128 stands for zero in the data rows.
Here are some points:
[138 153 112 160 133 147 149 112 141 106 125 115 121 130  95 120 118 119 111
 128 121 120  98 124 121 134 112  99 133 141 143 122 144  92 133 144 120 123
 106 109 143 174 102 132 120 173 126 104]
[128 129 121 149 119 146 128 142 142  91 126 115 130 115  99 103 128 142 136
 148 127 130  94 143 108 127 122 101 144 130 108 130 111  97 118 117 118 135
 115 105 136 134 119 129 115 150 128  86]
[132  76 127 117 107 122 109 130 133 153 114 113 176 107 149 124 120 167 146
 128 115 105 132 147 114 107 122 123 146 115 110 118  89 160 134 105 114 145
 158 159 140 100 137 118 135  91 140 122]
[181 208 152  99  62  72 179 111 123  90 139 225 197 172   0 150  65 125  92
  88  89 119 178 219 153  96 131 141 133 194  99  48 117  67  35 135 120 124
  99  91 244 205  58 106 134 234 116 129]
[145 165 134  85  66  91 128 102 111 121 140 191 219 122  51 115  87 153  85
 140  98 119 140 190 148  91 138 129 176 132  83  75  82 105  95 144  74 111
 121  83 188 149  96 100 161 184 121 109]
[147 202 128 102 127 105 144 136 132 104 117 172 113 192 103 169 133  78 126
  89 138 132 168 145 151 130 126 161  74 158 126 123 174 106  91 124 169 120
 102 105 143 144  89 156 110 146 115 155]
[115 151 136 112 130 119 131 133 120 142 145 137 109 139 140 141 146 122 127
 127 141 137 126 122 133 136 130 124 120 114 139 147 140 132 128 116 141 138
 131 113 101 133 124 132 141 119 119 151]
[127 102 124 132 133 138 116 145 118 137 139 116 128 119 177 126 158 122 150
 113 136 130 134 103 124 141 112 153 135 100 121 145 123 157 143 128 147 148
 139 148  90  75 142 142 115  76 129 141]
[ 98  31  92 168 118 191  89 120 138 156 132  32 150  63 222  68 148 212 177
 186 139 127  55  94  89 127 115  70 197  53 123 156  58 135 220 137  64 126
 168 157  73  73 190 128 138  61 169  78]
[107  45 118  85 142 118  74 128 107 196 137  76 134  94 255 135 180 119 152
 120 139 128 156  77 116 118 116 156 109  44 124 183  65 223 201 117 133 140
 192 193  63   6 191 199 158   0 136 145]
[120 112 138  95 166 122 105 150 101 155 126 111 105 138 229 158 178  89 147
  88 143 145 170  86 151 148 110 188  72 103 152 143 134 194 144 114 176 146
 158 170  78  52 151 161 128  40 127 182]
[154 150 132  43  37  75 146  85 111  92 145 219 243 147  22 136  68 172  92
 154  80 146 182 221 135  70 127 143 147 131  79  46  75  91  59 164  68  96
 126 100 205 152  88  93 157 197 114 116]
[119 111 132  92 108 121 111 111 116 123 147 116 171  98 141 119 112 151 124
 160 106 129 129 142 115 109 130 112 159  88  86 145  72 140 156 144  82 123
 143 132 116  88 144 130 168 101 135 112]
[119 107 124 177 137 146 130 126 139 129 130 126 106 121  90 112 110 156 130
 151 116 114  75 141 112 132 150  81 151 133 124 112 143 111 130 128  90 117
 114 110 124 165 113 104 132 156 132  92]
[101  81 114 133 138 155  79 126 132 161 115  77 130 101 212 111 148 153 159
 135 137 130 111  83 102 135 129 116 153 100 148 162  92 167 183 132 123 126
 142 164  90  68 163 128 142  68 155 125]
[121 165 147  81 157 109 120 152 118 139 124 128  77 158 193 166 159  50 132
  84 166 155 192 103 146 132 144 196  66 136 143 180 155 164 127 108 212 126
 132 148  88  66 138 164 121  68 123 180]
[155 168 137 132  69 111 158 111 148  98 156 196 182 146   0 128  67 143 106
 146  92 104 122 210 143  92 142  80 152 162 117  63 122  71  82 136  83 120
  90  65 202 206  68  83 135 227 123 106]
[130 134 102 185 144 150 122 145 140 119 141  91 117 134 129  89 144 138 147
 114 152 118  86 118 136 148 113  94 149 143 109 147 142 104 127 128 136 148
 120  96 134 121 125 128 101 149 136  93]
[134 110 141 119 163 138 120 150 114 161 133  86  87 114 213 145 163 100 149
 105 154 138 143  92 136 139 123 165  95 101 123 157 120 160 173 102 146 136
 160 152  88  60 174 173 127  43 135 146]
[113 108  93 239 133 186 128 134 167  91 111  76 112 116  79  64 121 197 143
 177 116 107  12 122 108 152 138  49 190 149 120 116 134  59 146 128  82 147
  99  65 131 179 112  93 102 190 160  64]
[117 123 115 255 208 185 135 154 170 127 107  76   4 136 119 108 149 109 173
 140 186  95  42  79 111 205 141  86 107 192 167 144 244  85 121 115 172 147
  94  94 102 207 119 103  58 182 122 107]
[123  91 112  83  86 121 106 119 113 146 132 113 197 105 154 114 124 167 123
 139  99 138 142 145 130  94 113 127 159  80  99 115  51 158 155 122  73 118
 181 161 135  63 156 132 153  88 142 122]
[132 138 144 119 127 106 151 121 126 144 123 136 119 141 131 157 124  92 122
 100 142 125 168 142 147 119 135 157 101 147 136 129 152 146 118 113 163 126
 145 148 145 117 126 142 133 109 129 159]
[138 174 138 114 140 110 141 129 125 109 140 147 122 162 113 157 118  91 117
 111 121 131 154 130 140 116 125 132  83 146 145 122 135 120 116 134 151 131
 117 104 127 145  98 153 131 122 127 143]
[152 171 143 192 182 125 171 135 152 116 117 134  44 148  72 145 129  61 111
 106 160 105 110 125 138 151 135 126  80 186 161 122 223 106 100 117 189 144
 107  92 152 210  97 142 103 169 104 128]
[120  81 111 143 163 168 106 136 142 148 121  65 100  94 217 107 146 122 148
 152 147 127 109  80 124 129 112 116 116 104 148 157 116 160 187 137 134 117
 141 139  85  86 152 146 142  57 148 112]
[148 109 157   0  91  69 101 130  68 166 145 167 198 133 234 176 156  85 120
  78 128 179 255 138 144  86 109 245  79  61  97 139  46 222 132 123 137 111
 187 213 104   0 180 189 173  11 122 196]
[148 181 148 154 141 122 161 132 156 100 116 182  91 181  54 149 101 101 113
  94 125 115 146 144 150 135 158 135  96 202 148 115 189  99  76 114 181 121
  66  88 161 192  85 110  98 207 114 144]
[126 124 109 212 184 175 132 138 139 111 112  68  57 109 129  92 143 109 146
 141 152 109  53  89 110 179 113  88 137 148 146 150 176  99 149 123 129 146
 103 110 103 180 127 133 113 157 119  99]
[143 160 145  49  89  76 152 121  99 117 139 200 157 152  79 172  97 112 105
  98  97 173 199 170 129  91 136 173 107 131 107 108  93 137  93 123 119 107
 135 142 149 109 104 148 139 118 126 150]
[143 221 193   3 107  25 145 138  79 140 152 248 126 204 129 232 130   9  93
  32 157 184 255 149 177  93 161 255  24 169 127 136 158 172  46 141 247 110
 124 149 151  67 115 160 115  88 107 229]
[133  93 162  29  56  75 112 104  95 179 173 153 216 113 166 157 118 158 121
 139 121 139 199 166 146  58 128 151 139  67 118 111  34 175 149 126 105 116
 182 145 131  44 160 150 184  35 144 158]
[124 124 122 109  99 132 112 100 129 110 147 150 172 116 109 105 108 162 114
 153  97 110 123 143 120 121 140  95 173 105 115 141 103 128 133 159  95 120
 109 127 140 127 121  96 148 165 115 115]
[148 144 142 113 136 135 134 139 122 103 135 148 125 132 120 127 120 102 109
 132 125 139 142 150 131 121 133 154 114 140 106 121 140 128 117 126 134 122
 126 109 130 116 120 119 124 131 119 121]
[135 164 119 223 211 170 143 156 169 110 113  95   2 161 115 131 138  72 160
 119 171 104  70  81 139 174 135 102  66 185 162 155 225  85 134 117 180 135
  83  81 112 193 104 138  83 159 127 117]
[110  81 100 105  56 134 109  91 129 127 138 118 231  86 103  92  99 233 116
 192  85 142 101 163 107  90 121  88 216  74 100  85  36 113 139 162  42 100
 149 127 154 118 139  84 159 145 156  83]
[121 103 111 169 164 138 113 132 132 153 122  96  94 111 179 121 160  94 137
 119 149 105 107  88 111 147 116 109 118 113 150 161 157 157 170 119 145 151
 143 145  98 120 142 160 122  86 121 118]
[123 115 142 160 154 141 135 136 131 136 136  95  90 114 143 129 128 128 130
 114 139 117 109 108 115 158 144 113 136 141 145 170 158 147 143 119 147 139
 134 144  95 122 130 128 119 117 121 119]
[157 181 118 107  62  99 175 112 124  89 132 227 185 148   6 130  77 139  90
 116  92 117 150 201 131 103 139 121 158 161 103  76 146  91  54 146 106 114
  93 108 197 200  60  89 125 228  96 122]
[112  38 102  78  94 135  78 107 117 169 115  78 226  71 190  85 133 222 131
 182  96 122 109 139 108  92 115  96 206  43  87 142  25 182 194 128  33 114
 177 177 119  61 177 124 198  64 143  98]
[148 208 124 192 102 143 171 123 159  47 143 206 123 155   0 115  77 122 110
 144 120 102  85 178 128 137 155  84 148 206 136  73 191  30  59 152 135 107
  39  24 199 255  48  53  73 255 111  88]
[117 164 125 182 188 132 149 144 139 135  92 130  19 157 118 154 146  71 143
  93 166 132 115  82 112 169 150 133  78 181 185 166 220 120 111 129 205 132
 110 140 106 179 112 158  98 127 117 150]
[128 201 153 130 162 106 138 151 119 111 129 167  60 182 111 177 135  60 142
  80 158 145 156 113 148 162 141 177  62 196 155 140 198 108  94 121 195 138
  94 100 117 159 104 149  94 147 120 176]
[111 147 134 102 128 100 115 127 110 150 123 127 115 146 154 156 149 116 138
 103 156 143 153 110 131 139 126 154 109 134 150 146 144 132 125 123 167 130
 153 144 104 115 140 150 115  96 129 159]
[143  59 128  16  22  86  96  83  97 137 157 176 255  91 115 110  91 233 118
 179  68 132 177 203 117  52 112 110 189  65  71  60   0 143 116 142  20 107
 166 134 168  91 143 111 202 126 131 104]
[153 126 111 128  55 131 152 104 119  87 138 172 211 111   0  87  80 195 118
 160  79 132 102 192 104  96 126  86 185 141  76  49  67  64  88 130  27 104
 110  93 193 183  94  93 134 211 132  57]
[126  93 124 136 150 130 122 134 119 135 120 106 116 127 182 141 157 125 140
 134 132 124 133 110 123 134 108 137 101 113 135 137 133 155 145 125 138 145
 153 150  90 102 141 148 128  78 132 140]
[102  91 114 185 160 166 105 144 151 146 103  68  88  94 187  91 162 124 129
 138 155 108  79  78 126 149 126 105 145 119 165 157 144 149 179 106 150 142
 124 138  96 126 158 111 117 110 138 122]
[121 119 114  85 109 126 103 103 120 145 117 125 168 120 168 135 120 150 139
 139 119 140 145 121 120 109 115 135 139  93 129 127  75 144 158 143 109 111
 150 147 122  96 139 148 147  86 153 147]
[118 134 118 143 126 131 125 125 134 124 125 128 126 116 112 116 122 143 140
 157 127 120  99 145 113 127 122  93 146 111 123 127 118 111 139 134  98 126
 127 109 122 158 119 131 148 137 138 108]
[137 138 127 124  99 123 140 106 136 130 141 138 157 130 109 122 117 124  99
 111 109 128 156 143 153 105 126 124 136 134 130  97 104 124 132 132 126 122
 119 129 159 116 125 113 127 159 143 140]
[128 174 162  89 164 103 128 168 115 142 118 153  67 170 192 176 170  34 119
  54 164 160 199  92 157 147 138 220  67 146 150 175 184 174 109 105 233 151
 117 162 100  73 146 152  99  83 115 204]
Then 10 other points, each followed by its number:
[136 138 133 119  98 103 138 114 133 115 133 163 165 143  79 123 103 158 123
 125 113 126 146 161 131 111 129 130 146 153 122 104 116 103  93 141 119 127
 119 116 167 158 110 121 135 175 133 135] 0
[127 124 114 165 142 152 134 127 147 112 100 101 118 126  99 111 116 162 113
 156 110 130  83 134 118 132 127  94 144 142 123 114 139 100 120 123 105 110
 125 118 143 156 118 110 125 163 127  98] 1
[175 204 140  66  73  72 184 102 126  65 129 246 208 187   0 172  60 120  71
 125  66 139 190 219 152  81 131 168 116 176  99  43 142  84  22 146 125  96
 101  88 231 188  43  98 120 219  92 129] 2
[137 107 118 120 124 141 113 124 107 133 138 122 151 128 158 129 135 143 143
 133 115 136 131 121 132 129 118 141 127 109 121 110 100 133 143 136 105 132
 143 124 115  96 128 136 132  98 138 128] 3
[152 203 131 117 124 108 153 134 136  87 124 186 125 164  54 143  91 109 119
 122 124 138 123 155 137 111 145 137 109 177 120 123 144  79  91 142 131 107
 101  84 167 182  82 136 124 173 122 122] 4
[142 172 137 154 104 121 159 123 154  94 149 176 125 160  12 138  91 131 120
 124 108 117 111 167 139 113 150  99 109 165 119  92 136  59  96 119 112 113
  88  72 180 202  91 117 100 200 128 104] 5
[150 138 143 118 103 108 152 126 120 121 132 167 157 151  72 132 111 129 104
 119 127 134 144 148 134  93 142 144 125 150 123  97 124 120  90 126 133 113
 119 102 163 146 102 131 125 133 123 117] 6
[117 106 120 119 122 137 119 117 131 137 121 103 141 116 148 125 114 165 143
 156 116 134 109 124 115 120 120 108 141 108 122 128  92 128 155 130  93 114
 148 146 119 119 136 135 147 107 147 118] 7
[113  75 114 127 127 142 101 112 144 161 130  70 151  96 194 109 138 153 137
 131 112 119 129  99 128 118 123 114 147  92 133 137  68 165 201 116 111 139
 147 157 105  64 168 141 149  80 160 133] 8
[124 142 136 105 129  84 121 120 118 141 126 163 133 166 111 166 123 113 137
 103 131 123 169 139 136 122 142 156  83 152 126 128 129 124  94 114 155 124
 128 118 138 129 113 169 121 115 117 148] 9
Which three of these numbered points are nearest to each point below, ignoring the 3 directions in which the first points spread most? Their numbers follow each, nearest first.
[122 110 148 122 143 114  99 128 110 155 129 111 123 123 169 125 153 127 148
 115 146 126 132 116 134 149 129 153 128 121 118 147 120 150 140 112 153 150
 141 149 105  80 157 139 138  95 133 154] > 0 3 9
[147 171 143 141 124 102 172 141 162 100 119 168 107 181  64 160 110  93  83
 109 144 152 158 152 145  99 149 156  77 181 157  96 187 105  70 140 185 107
  99  91 174 189  98 121  85 171 109 119] > 6 1 2
[143 137 123  74  88 113 140 121 125  83 133 174 184 132  75 126 105 140  91
 142  59 131 161 179 144 105 123 144 146 123 104  77  85 124  99 123  84 121
 123 116 164 127  88 106 149 174 117 135] > 2 1 3
[114 139 148 136 207 134 110 152 132 160 133  93  20 129 243 161 184  15 139
  66 172 129 155  43 136 166 141 181  58 115 184 211 179 200 180 115 230 149
 127 161  56  72 156 182 111  34 130 175] > 8 7 5
[145 180 154 130 110 106 161 135 140 115 149 186 114 158  81 152 112  90 108
  88 130 122 171 142 157 122 143 156  97 173 149 105 160 115  92 124 171 115
  93 112 167 159 101 116 104 172 121 159] > 8 0 6
[125 154 121 198 185 138 129 145 152 118 102 124  43 166 103 135 144  99 151
 105 166 117  99  96 123 164 139 121  76 192 161 140 211  92  99 111 190 138
  94  98 126 193 106 147  79 162 117 122] > 9 0 7
[119  91 140 133 159 120 102 137 121 154 122 103 111 126 200 137 173 121 147
 110 156 109 145  90 140 151 124 153 104 122 154 147 132 174 143 112 178 166
 137 141  83  99 154 146 129  69 129 168] > 0 3 9
[132 111 105 187 127 162 126 125 135 101 128 123 137 129  79  94 123 166 145
 162 105 109  71 134 128 142 124  96 151 134 107  89 129  80 121 142  77 128
 103  79 152 168 111 101 105 182 130  81] > 3 6 0
[154 150 119 173  97 141 154 120 162  97 146 166 143 141  15 118  83 155 123
 154 101 109  81 175 131 104 140  64 153 154 115  85 129  59 113 129  81 115
  92  62 177 206  86  96 112 217 126  89] > 5 7 6
[122 176 146 118 197 116 121 164 135 167 107 113  17 176 222 193 166  33 145
  55 178 147 175  64 151 156 141 198  28 157 191 193 204 173 153  98 234 127
 125 172  77  85 130 184  98  49 137 203] > 7 8 1
[105 106 125 134 159 150 114 137 129 163 143  77  76 119 218 141 164 117 148
 128 162 142 115  77 119 146 122 123 113  83 141 193 118 159 192 107 138 126
 152 144  51  84 177 175 123  52 139 147] > 5 7 4
[ 98  17  85 181 162 193  91 124 153 145 101   8 121  61 206  65 142 212 161
 199 121 112  33  93  85 134 110  53 183  80 119 157  91 148 207 113  72 133
 171 165  81  87 186 130 156  76 151  68] > 1 7 2
[122 197 153  84 130  91 148 131 102 138 141 180  88 169 117 189 134  53 107
  82 145 155 194 121 160 132 142 189  64 147 168 133 177 145  97 129 195 115
 122 135 119 131 102 147 118 115 114 192] > 7 0 3
[135 173 131 118 104 125 140 130 143  99 133 148 139 144  79 123 107 127 109
 138 136 136 138 163 135 106 139 116 138 149 114 124 127  87  94 144 137 105
 102  85 162 156 101 114 123 170 129 102] > 4 7 6
[140 114 157  51 138  93 118 147 101 165 130 136 136 145 209 172 150  88 120
  84 131 140 197 117 146 101 131 196  79 104 121 161 112 204 142 101 162 129
 168 170  90  46 155 185 164  23 122 178] > 6 7 1
[143 138 130  98  84 120 161 118 123  95 133 172 177 131  82 120 101 143 100
 133  95 147 164 162 127  97 121 146 143 129 115  82 100 126  89 150 113 106
 116 135 167 140 106 109 132 163 131 113] > 2 1 0
[157 220 144 137 135  87 183 134 121  74 126 202 117 185  25 156 116  67  80
  77 128 131 161 155 149 137 126 179  92 198 134  84 206  88  43 143 184 133
  94  78 191 207  66 122  89 208 102 139] > 2 6 3
[125 159 134 188 160 122 145 155 147 134 115 136  61 158  83 148 126  89 148
  90 155 102 118 132 133 148 145 121  87 193 146 126 216 110  80  98 198 146
 116 112 143 164  89 128  73 155 109 128] > 9 6 0
[148 170 127 212 125 135 167 120 155  90 126 180 111 154   0 115  82 136 124
 143 120  98  71 173 124 135 148  81 136 206 114  76 192  38  61 137 117 131
  81  55 208 255  71  95  91 255 108  73] > 9 6 0
[116 105 145  82 136 107  94 131 116 162 104 111 132 112 212 138 160 107 144
 120 156 123 174 116 134 130 126 160 105 114 134 157 107 181 148 102 166 142
 152 177 105  72 169 149 152  66 133 174] > 0 8 7
[123 138 140 103 131  99 117 123 125 145 119 136 132 150 135 151 129 116 143
 105 140 137 155 128 124 123 128 149  97 139 139 131 124 130 118 121 154 131
 137 134 136 134 131 152 127 104 130 144] > 9 0 7
[113 122 102 237 170 196 137 143 167  93 102  81  72 117  90  83 130 145 132
 168 131 103  30 116 120 166 133  69 157 149 127 119 174  81 139 117 107 133
  97  78 132 176 114  90  91 187 131  74] > 1 3 2
[120  85 137  96 156 141  87 133 125 151 118  78 131  92 233 116 142 135 140
 125 134 135 129  73 114 124 127 138 140  91 136 190  86 194 189 128 134 127
 148 164  83  67 172 150 165  41 144 130] > 4 7 0
[ 97  98 103 193 160 179 118 129 141 141 131  55  78 101 175 102 146 153 151
 155 139 135  61  69 106 156 119  74 153 102 159 169 138 128 190 141 114 131
 127 131  76 129 146 122 122  99 151 107] > 7 3 0
[114  81 106 151 111 162  97 129 130 130 135  86 149  86 145  83 120 187 156
 179 121 120  74 131  99 120 118  61 175  94  99 141  80 107 156 143  70 129
 148 122 114 112 144 115 148 121 140  71] > 4 7 3
[158 196 136 138  89  92 177 122 134  77 139 219 161 161   0 147  83 113 108
 108  97  99 153 190 144 127 132 139 136 180 119  73 172  81  42 142 142 132
  86  86 217 227  62  84 106 243 107 135] > 0 2 3
[140 160 123 163 145 145 141 126 144 114 134 142 100 130  94 126 118  83 108
 108 131 115 104 106 118 140 136 115 125 150 157 130 174 120 125 150 142 130
  84 111 138 171 107 127 107 170 113 122] > 8 0 7
[138 121  99 181 128 159 138 136 149 114 103 110 129 118  96 101 123 157 129
 144 125 121  78 126 121 135 119 100 154 144 118 118 134  92 127 119  95 130
 127 121 155 164 129 114 103 159 129  95] > 1 0 6
[135 145 118 123 107 124 154 121 131  76 131 167 160 141  59 124 108 145 112
 155  97 130 124 170 128 120 120 124 137 124  99  92 119  94  88 146  98 122
 110  85 162 166  97 112 123 180 115  97] > 2 3 1
[122 115 122 189 172 155 123 142 147 153 122  94  68 121 163 121 147 113 174
 127 169 109 100  97 121 166 127 109 118 137 159 161 182 129 146 127 175 150
 121 140 106 136 139 125  98 115 137 137] > 0 7 3
[129 126 144 102  91 114 141 132 115 136 144 143 172 134 110 127 118 168 121
 118 128 136 146 151 133 117 124 131 148 129 125 112 109 134 103 139 121 120
 135 126 150 130 116 107 134 138 132 135] > 0 6 7
[141 130 130  80 117 115 129 130 109 128 148 165 150 161 136 154 136 116 131
 110 123 143 171 136 156 122 116 174  95 120 120 104 125 138 109 132 125 124
 128 120 135 103 116 143 126 115 118 161] > 3 0 7
[119 158 141 184 171 138 145 146 136 120 136 111  48 139 114 132 133  93 130
 115 158 125  86  97 123 154 153 109 109 157 137 173 186 108 136 121 160 137
 117 105 113 150 123 137 103 142 128 112] > 4 5 7
[113 107 105 246 174 191 134 139 157 114 103  75  61  91 101  85 132 143 136
 162 137  85  18  99  84 178 128  56 171 150 142 136 197  99 139 115 112 145
 111 108 108 204 114  98  97 178 110  69] > 1 2 6
[ 98  83 135  85 137 127  72 127 116 174 113  71 143  97 244 124 164 123 146
 119 142 138 152  87 129 128 125 155 124  82 131 167  69 190 193 104 133 137
 162 168  83  41 187 165 161  26 148 154] > 8 0 7
[150 142 139 107  99 103 150 102 121 102 161 176 170 152  56 142  97 140 110
 133  84 123 154 171 143 115 133 129 123 132 102  84 109 111  97 151 105 123
 102  95 163 144  96 107 136 179 119 125] > 3 7 8
[146 176 157  51 104  82 122 131  96 136 141 194 159 174 129 176 122  84 117
  82 122 150 221 153 169 116 132 203  75 152 125  92 125 137  80 133 170 115
 119 124 145  95 104 138 132 124 120 192] > 3 0 7
[117 142 124 199 173 154 118 148 149 136 119 122  49 125 127 119 142 110 140
 134 180 110  67  90 110 153 146 101 127 150 158 163 201 115 139 136 156 125
 101  96 102 181 127 127  96 127 113 101] > 6 4 7
[132 161 151  59 119  93 144 131  98 142 144 165 120 149 155 182 145  85 114
  99 135 163 193 120 137 113 124 178  88 107 136 151 123 159 118 125 167 127
 155 161 106  82 134 167 132  66 129 175] > 7 4 1
[146 182 164  34  84  68 147 119 111 121 135 200 166 169  80 184 102  96 100
  98 110 153 203 180 153  91 143 177  88 140 122  95 113 132  75 122 144 106
 121 129 164 139 100 124 147 140 113 174] > 7 1 0
[108 129 112 222 203 160 119 149 163 151 102  69  20 135 176 122 180  95 171
  92 183  89  80  66 131 193 123  96  91 158 190 175 216 131 159  96 206 165
 121 142  83 159 138 148  90 118 129 150] > 0 8 9
[126 139 133  99 152 125 125 142 118 131 126 132  97 158 182 162 161  88 137
 108 151 155 150  97 121 131 127 174  70 113 130 169 135 151 138 115 168 130
 137 152  86  81 146 171 104  60 126 159] > 4 7 3
[125 115 104 136  97 137 122 119 116 127 148 118 174 107 119  98 125 155 145
 148 124 123 106 146 113 121 110 107 170 101  88 113  92 105 138 143  86 141
 147 115 135 108 134 129 131 123 137  95] > 3 0 6
[123 129 112 197 140 156 132 134 149 120 118 103 105 121 109  96 123 164 148
 142 147 104  72 120 109 149 125  80 150 155 145 132 151  96 123 135 131 138
 111 103 131 177 117 109 103 169 133 100] > 0 7 6
[133 136 166  15  84  71  99 124  93 148 152 193 197 154 147 170 128 130 116
 119 124 161 217 168 148  69 138 191 104  94 108 114  74 176 106 140 135  99
 159 128 133  59 134 141 160  57 124 166] > 6 3 7
[128 140 131  97 111 120 138 130 143 112 124 138 150 136  95 139 105 144 100
 133 102 131 126 152 132 102 138 119 134 128 119 130 117 133 116 124 119 111
 130 130 156 142 103 117 142 138 122 119] > 1 7 2
[111  91  83 225 172 208 118 129 158 119 114  46  66 100 142  75 134 159 173
 177 134 116  26  78  81 171 113  43 149 124 132 157 148  82 173 141  85 140
 105 133  91 165 149 120 100 159 143  68] > 7 3 1
[137 112 112 122 111 139 135 130 130 116 111 143 147 108  94 119 122 143 122
 141 100 131 126 142 109 122 119 122 145 130 126 104 119 118 117 107  95 121
 133 148 139 141 116 118 131 142 117 109] > 1 2 7
[123 161 139 135 155 117 119 140 130 139 130 125  93 151 129 149 139  93 132
  87 142 128 132 108 141 151 141 135  92 143 142 160 154 139 139 113 156 140
 119 128 124 141 133 143 114 129 126 141] > 5 7 0
[132 150 142  90 139 100 136 132 106 133 142 142 129 156 154 158 145  89 109
  88 122 138 172 122 155 127 116 166  90 111 115 130 126 158 125 122 150 141
 142 141 121  76 127 158 131  99 122 166] > 3 8 1
[108  58  93 212 143 185 113 123 157 130 115  61  98  96 161  69 146 161 156
 171 148 113  64  98  97 138 122  78 159 110 135 135 102 110 181 120  98 134
 117 110  90 116 152 134 110 110 155  74] > 6 3 5
[131 146 134 115 140 113 123 132 122 152 120 135  97 156 155 157 134  84 148
  85 143 127 179 121 146 149 131 161  77 149 145 142 161 140 117 119 173 138
 121 164 135 116 132 143 119 122 131 179] > 0 8 7
[144 149 129 156 119 122 162 115 139 115 132 143 135 133  64 121 103 129 123
 128 134 108 113 160 130 134 123 103 138 162 125 109 161  95 105 141 127 137
 119 104 183 183 109 117 125 184 117 118] > 0 7 6
[131 119 134 103 110 118 127 118 127 130 137 151 159 121 124 133 125 123  89
 132  97 123 138 138 142 102 130 137 141  91 119 108 101 152 146 131 105 115
 132 128 144 116 129 119 148 121 123 133] > 8 1 6
[131 101 146  89 160 114  95 146 125 165 131 107 109 130 242 147 172  75 133
  98 152 145 189  88 153 115 121 191  66 113 145 151 116 193 156 106 183 133
 150 166  85  37 161 170 143  36 133 163] > 8 6 3
[146 198 139 156 163 117 163 151 136 124 120 164  53 173  78 154 129  59 127
  54 171 120 145 118 149 162 142 168  75 196 170 142 217 113  93 115 202 128
  91 115 139 180  92 148  81 171 105 169] > 0 6 7
[131 142 152 132 146 118 132 137 134 128 123 151 105 159 115 145 130 109 134
 108 127 120 152 130 158 149 141 151 103 173 146 114 165 126  98 111 166 149
 102 122 136 141 118 120 126 153 116 170] > 0 8 3
[121 114 122 145 127 149 126 143 140 110 122 102 143 121 131  96 135 163 112
 148 131 137  95 120 122 112 131 122 155 122 106 126 120 128 132 128 111 118
 130 106 136 126 138 108 115 123 130  84] > 6 1 2
[137 129 135 186 139 142 154 133 153 104 124 125 124 122  73 111 107 145 102
 160 112 111  92 157 129 126 124 105 143 163 119  87 153  99 101 123 116 122
 115  86 166 178 113  95 118 183 115  84] > 1 6 2
[120  63 105 137 101 163 106 111 138 130 124  81 171  77 152  88 108 208 151
 193 110 124  82 140  86 104 121  60 178  97 110 132  67 115 167 140  51 116
 159 144 114 111 147 112 158 115 139  68] > 7 1 4
[132 141 154 109 123  98 142 118 113 145 138 146 119 143 149 150 143  71  97
  89 138 133 191 125 134 121 141 175  95 135 142 132 144 165 119 121 178 134
 132 149 118  97 138 150 127 113 125 169] > 8 0 6
[107  23  74 206 114 201  96 107 152 134 117  39 169  52 154  32 122 255 170
 216 111  92   6 111  70 126 110  14 236  83 102 130  59  95 191 142  19 138
 140 123 113 135 166 104 144 140 161  33] > 0 7 3
[122  92 124 162 108 142 129 120 141 134 141 110 144 106 113 109 125 176 128
 182 131 115  88 145 123 108 124  77 162 109 130 113 112 113 143 130 101 135
 147 102 139 138 146 113 136 128 142 100] > 6 0 5
[133 232 141 163 191 120 184 146 131 111 116 168   0 192 102 193 155   0 120
  53 176 142 152  84 151 169 134 172  34 185 174 172 253 109  93 110 246 142
  95 117 116 181  95 172  64 146 112 177] > 7 5 4
[115 135 112 185 130 171 131 143 161 109 110 100 113 119 117  94 121 157 144
 155 147 110  73 131 114 147 129  76 167 148 138 132 151  90 123 130 136 132
 105 104 137 185 118  82 109 180 133 106] > 0 7 1
[108  25  81 221 142 204  95 107 157 128 136  34 141  59 155  44 129 219 156
 221 105  86  14 111  87 137 113  21 223  66 105 134  70 115 207 145  30 145
 137 101  91 113 157 110 147 127 156  38] > 3 6 5
[128 145 125 153 146 131 134 135 152 136 113 118 101 126 111 128 128 117 133
 108 144 113 107 113 133 151 129 111 133 156 152 150 164 123 131 127 148 131
 114 136 144 172 124 117 116 153 121 131] > 0 7 8
[126  98 133 115 136 125 110 131 130 140 107 123 134 124 168 128 137 133 135
 121 127 132 149 104 119 129 132 154 123 126 143 131 118 159 131 129 137 130
 135 164 128  97 153 118 123 113 133 146] > 0 1 8
[121  94 128 136 146 140 109 127 139 138 124  98 105 115 177 126 149 119 126
 140 139 135 128 110 117 130 133 122 112 109 139 137 132 146 149 117 138 131
 128 141  96 106 155 131 113 103 116 127] > 1 7 0
[ 93  57 117 141 171 164  78 137 137 176 105  40  93  66 255 111 164 144 166
 151 148 112  81  59 103 149 118 101 146  68 152 199 112 189 222 113 122 141
 167 172  49  84 185 144 158  31 143 126] > 7 0 4
[121  82 142  85 108 109  88 119 113 152 137 117 194 116 192 121 145 162 132
 132 114 113 151 136 135 110 127 149 145  84 115 126  61 172 152 127 116 144
 155 133 115  80 161 140 165  72 143 144] > 0 3 8
[127 207 135 160 178 118 147 157 150  97 106 159  33 208  63 178 149  50 115
  77 156 145 145 123 166 161 149 170  30 192 136 126 230 102  65 105 224 130
  86  92 151 159  97 131  41 181 114 150] > 1 5 3
[121 133 120 160 191 164 128 153 152 130 108  76  36 141 218 138 165  84 157
 108 151 129 118  79 128 164 112 117  79 125 167 197 185 146 168 109 185 139
 126 167  78 116 140 152 108  91 125 147] > 7 1 2
[122  58  97 169  89 171 112 103 143 105 132 102 193  81  75  64 102 242 154
 222  95 118  46 172 103 110 121  48 208 106  91  69  67  81 126 147  28 128
 133  91 149 148 123  65 142 177 145  37] > 3 6 0
[134 139 115 105 137 134 120 128 125 138 140 116 114 131 159 137 131 102 150
 118 136 139 156 115 126 137 111 126 105 118 138 150 134 135 142 135 142 133
 130 158 102 106 128 141 125 106 126 148] > 7 3 0
